In the rows, 128 means zero.
Named turns come first, each shown by rows before and after it. Which turns, in which order, take the first row of each pair that follows to the second? Write the first one first, as in the answered first pair.
turn bolup:
[ 86  79 143 167 114 123  92  91  98 165  96 123 122  99 176 125 141  89
 140 117  75] |-> [ 67 101 143 158 138  91 148 103  80 153 147  84 111  99 144 120 145  82
 141  87  85]
[ 83 182  96 137 128 130 116 114 139 115 129 165 142 115 144 151  89 136
 132 113 167] |-> [ 89 170  94 142 120 140 102 102 145 121 100 163 142 109 149 143  93 134
 137 126 143]
[125 116 128 139 123 140 128 116 143 149  92 130 120 139 144 144 135 112
 129 156  99] |-> [108 128 126 135 135 119 162 118 138 144 117 101 113 133 119 145 139 110
 136 141 100]
[120 134 111 127  81 160 153 117 130  93 174 170 138 116 101 165  90  89
 105 126 122] |-> [126 128 104 132  69 173 130 110 141 103 139 172 141 112 118 161  95  95
 117 134 104]
turn Nilaf:
[123 143 142 176 108  98 157 116 134 142 142  98 118 135 171 162 111 102
 125 138 111] |-> [126 152 145 167 119  86 165 128 130 139 161 100 114 134 159 159 120 108
 129 122 127]
[149 140 114 125 133 129 117 133 135 145  91 116 127 103 119 102 163 147
 155 135 117] |-> [148 146 114 124 141 127 125 137 135 139  98 113 126 104 112 101 164 148
 150 127 124]
[153 150 120 118 154 113 101 129 138 142  93 113 155 105 153 135 154 143
 158 103 112] |-> [151 153 117 111 156 108 104 131 135 140  97 114 153 104 148 133 155 148
 159 102 113]
[120 148 170 139 100 122  89 134 143 129 107 127 131 122 145 117 117 101
 159 133  77] |-> [115 159 167 137 107 105 111 137 138 126 122 104 127 118 131 113 126 100
 165 120  74]
turn monos:
[157 124 129 114 134 149  93 160 123 116 115 192 143 136 128 139 132 157
 121 134 164] |-> [153 110 120 122 117 159  85 134 132 135  78 171 138 123 143 133 130 150
 133 153 121]
[150 136 110 124 127 132 112 128 125 144  69  98 116 104 113  96 149 142
 158 132  88] |-> [105 117 116 156 107 136 150  99 122 150  99  73 114 126 123 122 118 111
 136 136  74]
[ 98 106 135 110 131 141 149 104 124 141 132 122 128 158 137 119 142 107
 148 154 138] |-> [ 93 111 140 102 144 137 153 118 119 135 146 134 130 160 131 121 139 117
 142 147 158]
turn bape:
[114 133 148 133 137 104 142 170 137 108 114  84 126 125 104 154 117 123
 128 128 139] |-> [124 134 147 127 137 106 126 176 138 107 102  88 128 119 106 144 126 133
 133 129 143]
[145 124 118 153 108 140 115 140 120 134 129 141 148 118 139 121  89 116
 106 129 137] |-> [128 124 116 156 103 133 139 128 126 144 128 108 139 110 133 121  88 107
 117 127 113]
[125  97 124 161  94 175 119  93 146 139  95 117  93 133 160 122 122 117
 144 172 105] |-> [149 104 122 149 101 176  93 105 151 140  81 139 102 122 162 112 136 129
 149 169 117]

Each pair is two turns apart.
[132 104 152 189 107 150 121 121 137 142 112 162 127 142 152 140  86  96
 117 149 122] |-> [139 106 144 184 108 151 115 111 141 142  92 151 126 130 153 134  96  96
 126 151 108]	monos bolup
[110  99 140 162  99 147 141 111 137 137 120 135 129 142 155 157  97 129
 119 144 118] |-> [152 117 128 132 116 148  97 129 148 137  78 153 139 116 151 133 132 155
 145 146 122]	bape bape
[134 146 102 116 172 103 143 160 106 132 101 101 119 105 105 116 153 105
 138 110 151] |-> [130 148 105 114 174 104 147 167 100 122 123 110 124 118 102 121 141 103
 128 104 163]	monos bolup
[ 99  97 129 162  90 153 130 108 142 124 141 132 136 160 156 145  91  96
 100 144 122] |-> [133 125 109 131 109 138 107 103 153 147  79 100 128 114 143 106 142 118
 152 155  81]	bolup bape
[ 89 141 128 121 142 113 181 134 113 115 181 100 120 143  95 148 126 115
 112 107 138] |-> [114 105 135 147 103 170 109 124 132 119 136 172 144 168 151 163  96 118
  85 143 140]	bolup Nilaf
[150  89 136 101  94 139  60 125  89 160  76 126 117  97 142  88 168 129
 186 127 104] |-> [ 88  79 140 136  78 125 127  96  86 167 115  67 105 116 133 101 143  88
 173 118  79]	Nilaf monos
[ 71 127 138 110 137 124 151 108 122 127 152  92 143 161 123 132 126 104
 109 104 103] |-> [136 140 135  75 156 137  91 144 122 116 125 154 163 149 131 114 148 144
 121 108 144]	bape bape
[ 99  95 134 149  76 127 163  86  91 102 118  96 134 105 102 154 141 126
 132 137 116] |-> [151 108 138 126  94 144 105 124  88  86 110 176 152 102 106 149 147 165
 125 136 174]	bape bape
